One vector is turned by the same rotation once a tick. Each row is the vector after some number of ticks, and that number follows the row.
The counts run from 0 to 443.
[ 15  -5 -21 -13   5   6   1  -4  21 -16 -15   9   9 -18   5   7 -12  -2
  13  -8   7 -23 -11  10  -7  -3  -3  26 -34 -15 -16 -14  -7 -11  -1  32
  13]	112
[ -8 -17   4 -14  23  28 -23 -17 -16  -4  13  17   0  21   0  -6   9 -24
  12   9  16   9 -11  23  -9  -3   6   3 -16   3  -5 -13  22  20   0  -8
 -20]	66
[-10   0  11  -6   2   1   5 -25  16 -16   4  12   1  11   1  32  14 -31
  11   5  -3 -24 -11   3   3  18  -5   8 -32 -11 -14  -2  -7  18 -10  17
 -20]	443
[ -1  -6 -15  -4  -1  19 -16   6  25  23  15   2  11  -7   3   8  19   7
 -27  -5   4 -29  15 -14   4   2 -21   2 -12 -11  26  17  -3 -10  -3   7
  30]	10
[ -6 -36   3  -9 -32  16  10  -5 -12  28  -3  12  -7   7  -7 -27   1   0
  13   1  10   2   9 -13   8 -21 -18  20 -11  -3  15  -3  13  12 -18  -8
   4]	35
[ -7 -25  18 -17  26   7  11  -6 -11 -15  12   3   5  25  11  16 -11 -11
 -10  -7   5 -12 -21  -6  13  19  -3   4  12  11 -15 -21  -6  20   3 -20
 -31]	62
[  8  12  -9   1  -4  -3   5 -13  24  -1 -16   8   7 -13   9   5   7 -25
  14  11   4  -6 -22  15  10  -2   3  36 -24   0 -20 -23 -18  -8  -3  28
  18]	111
[ -4   9  -5 -33   4 -22 -15  -2  26   2  -5 -22  16  14 -14  -5 -20  -7
  -4  18  13  -5  27  -9   1  14  16  22  18  -4  19  16 -14 -10  -4 -17
   1]	139
[-19 -15  -6  -4  -6  19  -1 -34  13  12  11   3  -6   6  15   4  -2  -1
 -26  -5  -3 -26  11   6  11   9 -19  -6  13  -9   0  16  -2   8  -8 -33
  10]	186
[ -2   7   4  15  -5   7   1  13 -10 -14  20 -13 -25  -7  39  17  24 -12
  -3  14 -10  10 -17  -6  10 -12 -32  15 -14  -2   2   2 -20 -10 -18  15
   2]	232
[-14 -11   6   0  31  10   8 -13  19  28   3   0   7   2  -7 -23  13 -27
 -19   4  28   1  -8  15  26  -3  10  18  15  19   7 -12  -6   2  -6 -16
  16]	30
[ -3 -10 -29 -21  -2  22  15  -8   6 -15 -13  33  10   6  -9  14 -23   7
  28 -13   0 -19   2  14  -3  -4   2 -11  -6 -13  -8  14 -14   0  -4  24
  13]	303
[-15  -9  19 -16  57 -16   8   9   2 -27   7 -12  12   9  -3  24   2 -14
  10   2   0   9   0  12  16  14  10 -12  14  -2  -6   6 -21 -13   4   7
   3]	425
[-16  25  28 -13  -8   2 -10   1   7  12 -11  26  17 -19  -8  -1  11  -5
 -16  17 -17 -14  14  16   4  -4 -22 -14 -10 -24   3  -5 -16   4  22 -18
  -4]	150
[-10 -11  32 -13   2  -5  -4  29 -18   5  -4  11  -1   5  11   7 -13 -18
 -15   8  -4   9  15  17  -1  -9 -35  -3  21   9   2 -15 -21 -22  -3 -13
 -21]	22
[-14 -11  14 -11  24  10 -28  -5 -14 -15 -26  24  11   2 -20   7 -18  20
  -3   4 -23  -6  -7  -5  -5 -12  -9   1   7  -1 -13 -18 -26 -21   9  -7
 -17]	274
[ -6 -33  -9   3  24  14  15  -9  13  18   4   5  -3 -18  -8 -37 -13 -13
 -22  -9  36  -1  -4   5  20  -3   7  18  -2  -3  -7  -5   5   2 -17  11
   9]	31
[  1   6  -2  -8   6  26   1 -18  -8  -1   4  34  28   4   0  27   8  -6
  14  22 -10  15  -6 -12  -2 -11   4   9  10  -9  13 -11 -25  25  23   0
 -13]	271
[-14 -39  11 -20 -22   4  -2  -2 -15  25 -11  11  -1  28   3  -9 -16  -2
  12   4  20 -10  15   1  -3  -6 -25   6 -12  -1   7   5  -2   5 -20 -16
   0]	36
[ -4  -4  22  -6  15   4  -7  -7  35  10  23   8  11 -13  13  -3   2 -19
 -28 -19   8 -24  11  14   8  16 -11  30  -2   5   5  -9  -5 -12 -12 -22
  19]	362
[ 18   9 -10 -31  13   6 -12   1  13 -16 -17  23  17   1   5  19 -12  16
  27   0   1 -23   4  15 -21   2   8  15 -25  -8  -1  -9  -3 -10  10  13
  14]	113
[  5  -8  -7 -15  13  13 -12   4   1   8  34   6  13  24  18  22  12   0
 -15 -10   1  -2   4   2  14  10  -9 -11  12   4   9  27   7  -9 -14  -2
  31]	201
[ -3  32 -17 -18 -32   3  -6   2  13  12  15 -16  -6   8  14  -7   7  -6
 -13   7   3 -10 -17  10  26  -5  -2   1   1   3 -15   2  11   0 -14 -22
  28]	327
[  7   2  21 -13   2   4   9  39 -10   3   8   1   2  22  14  12  17   0
  -9   1   3 -12  -4  12  19   1 -24 -29  -8  15  -2  16  10 -17  -7  20
  -1]	198
[ 14 -15 -17   0 -19  24  16   2   1  14  -8  -3  11 -12  14 -16 -14 -17
 -20   2  16  12   1 -19  17   3   0  13  15  22   0   0  -7 -21 -27  26
 -21]	16
[ -1  -8  -3 -18  -1  -5 -14  -8 -31  15   0  17   5  17   3 -24 -16  -2
   1  12  14  22 -26  13  14   3  14   0 -10   2 -32  -2   3  20   4  -8
   3]	433
[ -1 -30   3   6  17  20  -3 -42 -11  -9  -4  -8   0  -6 -18  -5  11  -8
  -9  -2 -12   0 -10  -7  19  -9   8   6   3   2 -10 -35  24   0   2   8
  -8]	64
[  0  12 -20 -17 -25   6  -5  -5  19   0  11 -27 -21   3  18  -6 -19   9
 -21 -18  -1 -19  -7   1  22   4  -6  11   3 -10 -19  10   4 -12 -22 -22
  19]	328
[  2   1  15 -16 -19 -18 -37   7 -11 -12  27   2  -3  25   2  -6 -21  -2
 -10   3  -1  -4 -11 -13  -6  23  -7  10 -17 -12 -17  -5  13   6   5 -15
 -28]	102
[ -2 -31 -32 -27 -19   7 -15 -10   0  -4 -22   3   0  20 -17  17 -33  -3
   5  -1   9  -9 -12  -8  -2 -11  -3   6  -4 -18 -15 -24   3   9 -23   3
   2]	288
[-26  16  -2  -7  10   7 -30 -28  19  -9   4  -3  -3  -7 -12  11  -2  -8
  12   9 -11   0  21   2   9   7  -3  -6 -14 -41  10  23  -8   0  -8 -18
  11]	296
[  4  12  -1 -14   7 -17 -28  17   3 -12   5  10  13 -10 -37 -16  -8  13
 -24  -2  -6   6  -2 -15   0  -8   1  -6  -3 -24  11  -8  25 -20   9  16
  23]	134
[ -7  -3  -6  -4  26  18  22  32   6 -17  14 -16 -21 -16   4 -15   4  -1
 -17  -1  23   4  -9  14  15 -26 -11   7  10 -13   4 -24  -1  -3   5 -22
   8]	27
[ -6  16   9   4  11  -6  15   0 -12 -23  18 -20 -11  -2  -2 -15  43  -2
  18   2 -31  10 -21  -7  22 -13  -4   3 -11   3   2   6 -16 -18  18  14
  -2]	89
[ -9   4  16   5 -11  38  20 -19  10  10  -3  16  -7   2   7  -6  35 -34
   3  14   3  -3   5   6  12   1  -8  -4  -5  23   0  12  16  14  -3   9
 -27]	191
[ -9 -19   7  -2   9 -17 -14  -2 -12   6   7 -14 -16   3   2 -18  15 -12
  -2  -1   6  -1  -9  13  26  -4  -6  -3 -38  -8 -19   7  13  -5 -31  26
  16]	71
[ -9 -10 -12  -5   1  29 -10   4 -11 -15 -21  22  -7  -9 -13   4 -16  15
   6   1 -18   8 -26 -13   4 -22  -9   8   0  -1 -10 -32 -26  -7  -2   0
 -21]	273
[  2  11 -10 -10  13   6  10   9   3 -35  -3  27  14  15 -20  15  -4 -13
   5  13   1  -7   4   1 -28   7  -6   4   5  -6  12 -16  -4  -4  32  20
 -30]	128
[ -2 -17   4  19   3 -28  17 -19   6 -19  21   2 -13 -12  -5   0   0 -15
 -11   6   0  17 -14 -29   2  -3 -19  38  -5 -18   7 -27  -8  22  11  -8
   9]	251
[ -1 -37  13  -1  -8 -25   2  -8 -25   6  -3   0   0 -10   5   5  -4  14
  -8  17   3   6  27 -15  -1  -4 -29 -15  -9 -35  16   8  28   6  -1   4
  13]	39
[ -5  -5  25   7   2  27  16 -31   9  -7   3  23   3   1   0  -4  17 -14
  -5   4  -3 -14  20  -3   4  20  -7  -5  -6  -4   6  18  32  22  10  -7
 -25]	190
[ -4  23  22 -14  28  -7  -8  11 -23 -21  22   3   1  10  13  -8  20   3
  19   7 -19   5  -2   8  -3   0  -5  -9 -16  -8  -2  24 -11 -11  28   8
 -25]	88
[ -1  16   4 -27   6 -10   7  27  -3 -14  -5 -24  10   9  20   7  10  16
  25  32  15  11   8 -16   0  -4  -1   4 -10 -18  12  27 -24   9   3  -2
  -4]	264
